The rows of A fall into 4 groups, which share some directions, and each row is roughly a mix of its group's hidden directions.
A, 132 rows:
[[ 25  -6   3 -15  -2   8 -29  27  20  14]
 [ 12  -3  36   1  39   1  -9   7   6  -3]
 [ 15 -22  -7 -13 -14 -11  24 -24   0 -27]
 [-11  -8  25 -14 -27  13 -19   8 -15 -23]
 [ 18 -34   1   2 -15 -10  10  -5  30 -17]
 [  4  30   9  -3  14   4   9 -27 -32  -6]
 [ 28   5   0  25  28  -6 -15  -8  23  -8]
 [ 40   1  -7  13 -16  23 -11   9 -13  10]
 [-17  -2   0  25  10  17   2 -33 -17  21]
 [-24   8  -1  36  -5 -13   9 -26  15  -6]
 [ 11 -14  -6  25   5 -19  10  20  10  33]
 [ 35  -9   4   8  14 -17  14  29   9  -8]
 [  4 -24 -16  27   9 -11  -5  14 -28  17]
 [  2   7  32  22  15  17  -5  -7  31   9]
 [ 29   6  -8  12   7 -33   8  -9 -21  17]
 [ -1  30  14  27   4  21  -5  -2 -13  26]
 [ -7 -28  -8  -7 -23 -16 -15  23  -3 -24]
 [ -9  22  24  -6  -2  17 -31  10  24   2]
 [ 14  14 -24 -16   0 -23  -3 -28  11 -21]
 [ 26  -8 -29  -3 -21  18   8  -4 -10 -24]
 [  0  12  28 -16  19  27 -28   8  -6   0]
 [-35   5   3  14   1  11 -21 -22 -22  12]
 [ -9 -24 -28  -2 -14   0   7 -37   5  -8]
 [ -9 -20  -6 -31  22 -25  -8 -10  14 -14]
 [ 15  23  31  10  20   9 -24  -2   0  13]
 [ 17  -1 -15 -11 -18  28  14  -8 -33   4]
 [ 11  -1 -14  27   4 -21  17  -2 -13  34]
 [ 17  11  22  -5  30  -2  -9  28 -20  -3]
 [ 24 -14 -32 -12 -19  -8  18  -1  -7 -19]
 [ -4  20  -2  10  15  26  -5 -38  -6  13]
 [ 34 -10 -17   0  -2  32   3  -6   5  21]
 [-32   8 -17 -22 -14  -8   9 -29   8  -3]
 [ -9  34  15   7 -22  19 -20   9 -15  -9]
 [ -6   5  27 -11  34  16 -25  -6  10   4]
 [-18   4  12  -8 -11  -8 -27  39  11   6]
 [ 25   4 -37 -11   9 -14  12   6  20  10]
 [  7  -3 -21  19 -24 -19  18   8 -29   9]
 [ -6   7  40  -2  19  25 -11  12   0 -13]
 [-18  -5 -25 -17  -3  -2 -36  15 -16  -6]
 [  0 -31 -16 -24  26 -21  -8   0  -3  11]
 [-20  12   0  27 -32  19  -9   9  16  -6]
 [-30  -4  -9 -22   8 -30  15  14  14  -8]
 [ -2  31  21   0  15  33 -15  -6  -4  11]
 [ -5 -16 -12 -27   1  23 -22 -17 -21 -14]
 [ -2  17   9   9 -16  23  19  -1 -31  23]
 [-23   5 -15  21  -3 -35   0 -19  -1 -18]
 [-12   4 -14 -13  -8 -27 -26  31  -7  -9]
 [ 18 -30   2  -5 -11 -15   5  38  -7   1]
 [ 32 -17   4 -19 -21  19  15  17  10  -5]
 [ -1 -30   1   2 -22 -23  12  19  -3 -25]
 [  3  18  19   2  28  10 -22 -17  26  10]
 [-10  -7 -14 -41  -2  -9  26  15 -12   3]
 [  1 -20 -38  -8 -10 -12  16 -24  10  -4]
 [-14  -7 -18 -16  -3 -36  14 -13 -25   4]
 [  3   2  -4 -26  11 -36  16 -11  23  10]
 [-20  18  17   3  19  -9   5  26  20  24]
 [  2 -42  -7  22 -10   0   6   0  13  21]
 [-16  12 -20  11 -25   0   1  -6 -38  -8]
 [-25   5 -12  19   0  -9 -17 -10 -38   8]
 [-20 -12 -20  -6 -27   2  21 -10  29   2]
 [-21 -14 -19   2 -12  10  11   0  -3  42]
 [ -8  16  12   3   4  23 -14   4 -27  33]
 [-19  -8  30 -16  11  18  11   2  -5 -31]
 [ -1  -3   0  25 -32 -12  -3  22 -27  -8]
 [-11   4  12  24 -17  37 -18  -3  -7 -15]
 [ 21  -7 -19  12  10 -23  -4   8 -32  20]
 [  2  17  17   1  35   7  19  -7  18  23]
 [ -8 -21   4  -2   4 -23  -5 -34  10 -28]
 [-16  26  14 -19   0   4  21 -20  28  -5]
 [ -9   4  -2   3 -10  35   9  11  36  13]
 [ 23  -9 -29 -13 -11  27   4 -22  -4  11]
 [ 13   2 -17 -36 -23  20   4 -16  -6 -11]
 [ 20 -15   5  15 -23 -16 -14  33  15   1]
 [-16  21  19  -9 -15  26 -17  -3 -25 -16]
 [ 27  11 -11 -21   4   2  40  -3  -6  -6]
 [-26  -3   2 -13 -26  29   1 -10 -12  22]
 [  3   3 -13  15 -11 -14  17  19  38  18]
 [ -6  18   9  13  30  10  11 -36   3   9]
 [ -3  -4  27  -5  18  28  -7  15  29   9]
 [ -5   0  20  -1 -18  33  -7  33   9  -1]
 [ -8  -2   4   3  -7  16 -21 -39 -15 -22]
 [-17  -9  -5 -26 -30   2  20   1  25  11]
 [ -3   0 -25  28 -31  10 -10 -22   3  -7]
 [ -4  20  23 -17   5  -9  10  37   3  17]
 [  7 -19   2  15 -20 -10  32  16  27  -5]
 [  3   5  28 -20  27  14 -11   8 -21 -18]
 [ 33  -1   9  23 -18  10  24  -3  16 -12]
 [  9  -7   3 -22 -25  21 -13  28  19  11]
 [ 13  -3   6 -30  37 -18   7  -3   6 -14]
 [-13  22  31 -35   8   0  -2   7 -10  -4]
 [ 26   3  11  -6  -2  -8  28   9 -36  -7]
 [-17  -3  -5 -11  -2  13 -44  17 -16   5]
 [ -8  -8  -6   5 -27 -21  11  -8  12 -38]
 [ -4  20 -18  21  30   2   0 -23  19 -12]
 [-33 -13 -12  -4 -23   1 -13  12 -20  21]
 [  3   4 -39 -25  -1  -7  -1 -19 -22   1]
 [  9   0 -11   7 -24  29   5 -20 -31 -11]
 [ -9  -7  32   9  14   2  -7 -24  32   2]
 [ -2 -29  -9 -28   2  16   2  27  20   8]
 [ 13  17  29   3  15   4   9  18 -30 -16]
 [ 13  37  -6 -33   1  16  -8  10  -3  -5]
 [-24   3 -12 -29 -24  -6  -3   4  30   7]
 [  3 -17  -1 -10 -25 -29  17  23  13 -14]
 [ 40  -6  12   0   3   8 -14  22  19 -14]
 [ 12  12  29   2  26   8 -15  24 -20  -4]
 [-34 -17  -5   2  21   7 -11  -9  28  13]
 [ -7  -9  25  19  15  11  -8  14  31  20]
 [  4  35  27  10  28   9 -12  -1   2  -6]
 [ -3   6  13  -7  -4 -13 -18  46  15  -1]
 [  7  25  -2 -13   3  38   2  -6  24  14]
 [ 39  12  12  -6   8  18 -16   1  -1 -25]
 [ 20  20  -9  -2   5 -37   4  19   0  21]
 [ 29 -13 -25   0  -6   9  -4 -14   8 -32]
 [  0   3  -6  11  14 -11  17  -5  41 -26]
 [-10   4 -18  22 -36   0 -10 -26  -4   9]
 [  9 -10  34  -1 -17 -14  32   9   8  11]
 [ 14 -22 -14  -9  23 -26   5 -29   6  -1]
 [ -7  12  12  23  -1 -24  35 -12  18  -2]
 [ 21  -5   6 -20 -12   0  28  30   0  19]
 [-37  -1  22   4 -28  -2  -6  14 -15   4]
 [-10  11  32 -20  10  13   0  30 -19   3]
 [-12  19   9   9  20  36 -22  -9  -7  13]
 [ 21  15  -1  -1  25  16 -15  18   1  32]
 [-11 -25  -3 -20   7  11   3 -36   1 -22]
 [-11   4  30  30  -9 -29   6 -10   2  11]
 [  2 -12  13  10 -15 -19  28  11 -25 -23]
 [ -1   5 -10  -6  -6 -25  -5 -44  18  -3]
 [-18 -11  -4   0  12 -19 -10 -37   7 -26]
 [  7 -17   0  24  11 -18 -18  30 -22   1]
 [ 22  -6 -18 -17   4  33  13 -19  -3 -18]
 [ -1 -28 -28  -6  -1  25  15   4 -10 -22]
 [  9  22  20  31 -16   3  27   2 -14  -3]]

In each list below, two rows fit none of the groups, and each other row fits one group, some only roughly. Which are they? Name them in the order they come.
- Q_449: [ 13  -8   7   8  44   4  -3 -25  12  -1]
- Q_687: [ -6  -6 -10  -4  23 -19 -41 -19   1  -5]
- Q_182: [-19  11  19 -32 -27  12 -13   8   9  -7]
- Q_829: [ -3  28   9  11  -1  -1  23   6 -23  32]
- Q_278: [-19  -6 -19 -17 -23  13  16 -15  23 -19]
- Q_928: [-11 -11 -14 -27   6 -15  -7   5  31  26]
- Q_235: [  0   8  15  20 -24 -19  38   2  -3   7]
- Q_49: [  7   5   1   7 -15 -33  35   5 -10  17]
- Q_251: [ 23  12  -6  18  22   4   3 -36  -4  14]
- Q_607: [ 34  -5 -16  20 -24  12 -11   9   3 -20]
- Q_35: [-11  16  13   5 -15  22   9  15 -38 -11]
- Q_792: [ 13  21  16   4  12 -23 -14  17 -25  21]
- Q_222: [-29   3   1 -19 -12 -26  27  19  -6  -1]
- Q_940: [-26 -20  -1   0 -20  13   7 -35 -14   6]
- Q_766: [-17  19  15  -4   6  12  22 -35  17   5]

Q_449; Q_928
- Q_814: [-21   2 -25  -4 -15   7 -34 -19  -9  12]
- Q_805: [ 22 -16  10   2  15   4 -12 -16  30 -26]
- Q_137: [-18   8  12  -1 -29 -23 -18  30  -2   4]
- Q_316: [ 30  -9  10   2  32   7 -11  26  10   5]
- Q_412: [ 14 -20  10  36  25  -6  -9  -2   5  19]
- Q_999: [ 15  15   0  18   3  10  -9  -9  38 -25]
- Q_301: [ -5  -4   9 -31 -29  -3  -3  25  12 -20]
- Q_822: [-17  32  11  -6  19 -23  -8  -8  20 -14]
- Q_368: [ 14  -4  -5  20 -13   7 -39  26   2 -10]
- Q_444: [-36  -1 -10  -8 -23   0 -25   0  19  11]
- Q_946: [ 13  17 -12  13   4 -23 -29 -22 -20   9]

Q_137; Q_316
- Q_546: [-14   4   3  18  16 -31 -32 -13  14  -2]
- Q_543: [ -9  15  15  42 -18  -5   2 -11   8 -16]
- Q_843: [  7   0  28   5  19 -26  -4   4   2  34]
- Q_723: [ 21 -24 -15   0 -12  11  -7   2 -39  -6]
- Q_879: [ 18 -18 -13  -1 -24  -7 -23  -3 -34   0]
- Q_401: [  9 -18  -1 -16   1  -4  -4   4  48  -9]
- Q_312: [  5  11  32 -19  -2   4 -20   6  -6 -34]
- Q_116: [  3 -14  28  14  31 -11   4  22 -19  -4]
- Q_110: [ 22  25   4  -5  22 -27  -3  26  -6  -1]
- Q_78: [ 20  12  14  20  18 -20 -17  19  -6  23]
- Q_618: [  9 -16  24  -5 -35   8  10  28   2  -2]
- Q_201: [-15  -2  10  -8  23  -9  -8  42 -16   1]
- Q_729: [ 45  -5 -15 -10   1  22  -9   9 -10  -4]
- Q_791: [ 17 -20  -8  -8  25 -18  18  24 -15  16]
- Q_772: [-22 -20   9  10 -13  22  -3  -8 -36   7]

Q_116; Q_201
- Q_466: [  8 -18   0  -7   6  48 -12  -3  15   3]
- Q_683: [-13  -4   6  17 -16   6  13  10  42  17]
- Q_425: [-24  17  -5  20  15 -27   2  11  26   6]
- Q_482: [ 23  15 -30  16 -16  11 -15 -20  11   5]
- Q_801: [ 13  23  13   2   8 -20 -13  16 -30  21]
- Q_582: [  8  28  23   2   3  32  20  -6 -14  -7]
- Q_908: [-14   9 -22 -26 -31   0  11 -16  -6 -16]
- Q_369: [  6 -10  17  28  15   0 -10 -32   1 -22]
- Q_974: [ 32  29   3   0  20  -7 -16  20   3 -13]
- Q_845: [ 12  16  23   2   9   3  19   4 -10  40]
- Q_850: [-39   0  10   3   6 -22 -30   4   7  -4]

Q_466; Q_482
- Q_127: [ -6  -1 -33 -35   5  17   8 -18 -10   4]
- Q_980: [ -9  -8   7  -4  18   4  14 -47  -3 -13]
- Q_129: [ 16   7 -20 -26   9 -22  12  20 -24   7]
- Q_145: [  4 -16  10  -2  25   2 -34 -18  23  -6]
- Q_526: [-23  33   1 -16  -1  17  -5 -28  -9  -2]
- Q_483: [  1  12   4  12  18  11 -36  22 -16 -19]
- Q_382: [ -2  12  -4  10  26 -38  22  -1   3 -15]
- Q_847: [ -9  -5   8  20  14 -18 -11  34 -28   5]
- Q_669: [ 24  28 -15   4  27 -14   4  10 -22  -4]
- Q_15: [ 22 -25  20  14  -1 -13  -4  25 -11 -23]
- Q_178: [-39   0  -8 -16   5  -5  -2 -33  -9   9]
- Q_211: [ 12 -17   5  24  14  -6  15 -35  -4 -20]
- Q_639: [ 20  -1  16  29  24   9  15 -24  13  -4]
- Q_900: [-26 -35   1   0 -13  -8  -6  20   8 -21]

Q_483; Q_178
- Q_533: [ 20 -20 -34  -8  16 -15  19  12  -6  -4]
- Q_65: [ -5 -20  -1 -42  11  22  11  -6  -3 -12]
- Q_930: [ 12  16  24  -6   7 -12  18  -9  24 -30]
- Q_330: [ 18 -14   1  31  18 -21  -3 -10  13  24]
- Q_653: [ -7   0 -16 -13 -25  34  22 -12 -13   7]
- Q_988: [-10  -2 -12  -8  -3  37  -8  24   4  28]
- Q_704: [-37  -9  17  23  -6  -1 -15 -19  10  11]
- Q_812: [ 15  15  16 -21  20   6   5  36  -6 -13]
- Q_895: [-16  13   0 -15 -15  14 -26  32  -6 -18]
- Q_831: [ 20 -12  17  34  18   6  15 -18  12  -5]

Q_653; Q_895
- Q_725: [ -1   1 -45  -7  20  15  -8  -5  15  10]
- Q_249: [ 25 -29  11  19   3 -13   7   6 -11 -28]
- Q_647: [ 25  -4 -12 -21  31  10 -26  -5  10   5]
- Q_722: [ 25  -4 -21  -5  19 -22  -7 -25 -16 -15]
- Q_326: [ 6  1 -1  0 31  0 16 29 13 29]
- Q_813: [ 28  20  -1 -30  -5  16 -10   3  -3 -25]
- Q_631: [-23   9 -17  -2  -3   3 -21   8 -36  20]
- Q_915: [ -3 -10 -10  30 -13  17   9   6  38   4]
- Q_184: [-20  31  16   7   1  31  15 -15   1   0]
- Q_261: [ 10  26  13 -18  22 -12  -2  31 -17  -1]
- Q_987: [-21   8  25 -36   4  14  17  16   1  -3]
- Q_501: [  6  12  -2  -2 -10 -19  10  -9 -43 -21]

Q_725; Q_326
- Q_380: [  7 -21  18  -7  15 -26 -15  22 -26   1]
- Q_690: [  1 -20  25 -15  28   0 -24  19  12  -1]
- Q_747: [ 10  -4  -6  35 -17 -12 -16  20 -26  -1]
- Q_780: [ 19 -15  10   6  37  13 -12   3 -18 -18]
- Q_846: [ 27   1   1  -3  32 -34  -2   0   4  13]
- Q_531: [ 37   5 -18   9  -4  -9  28  14  14   2]
- Q_293: [ 25 -32 -16   1 -18  19  -9   6 -10  17]
- Q_226: [-12 -12  14  21  -1   0 -21 -13 -35 -18]
- Q_875: [ -1  -7   2 -10  -5 -13 -35  -3  10 -38]
- Q_948: [-24 -20  -1 -27   1 -23 -25   3 -10 -11]
- Q_632: [ 15 -17 -10  -6  -3 -19  -6   4  45  -1]
- Q_225: [ -1   4 -17   5  -3  29 -25  24  15 -23]
- Q_564: [ 10  19 -10 -39 -14  -5  -1  23   6 -15]
- Q_123: [  3 -43  -1 -26  12  12  -2   0  18  -3]
- Q_715: [ -7  11 -11   3  -1   3  38 -31  19   0]

Q_747; Q_123
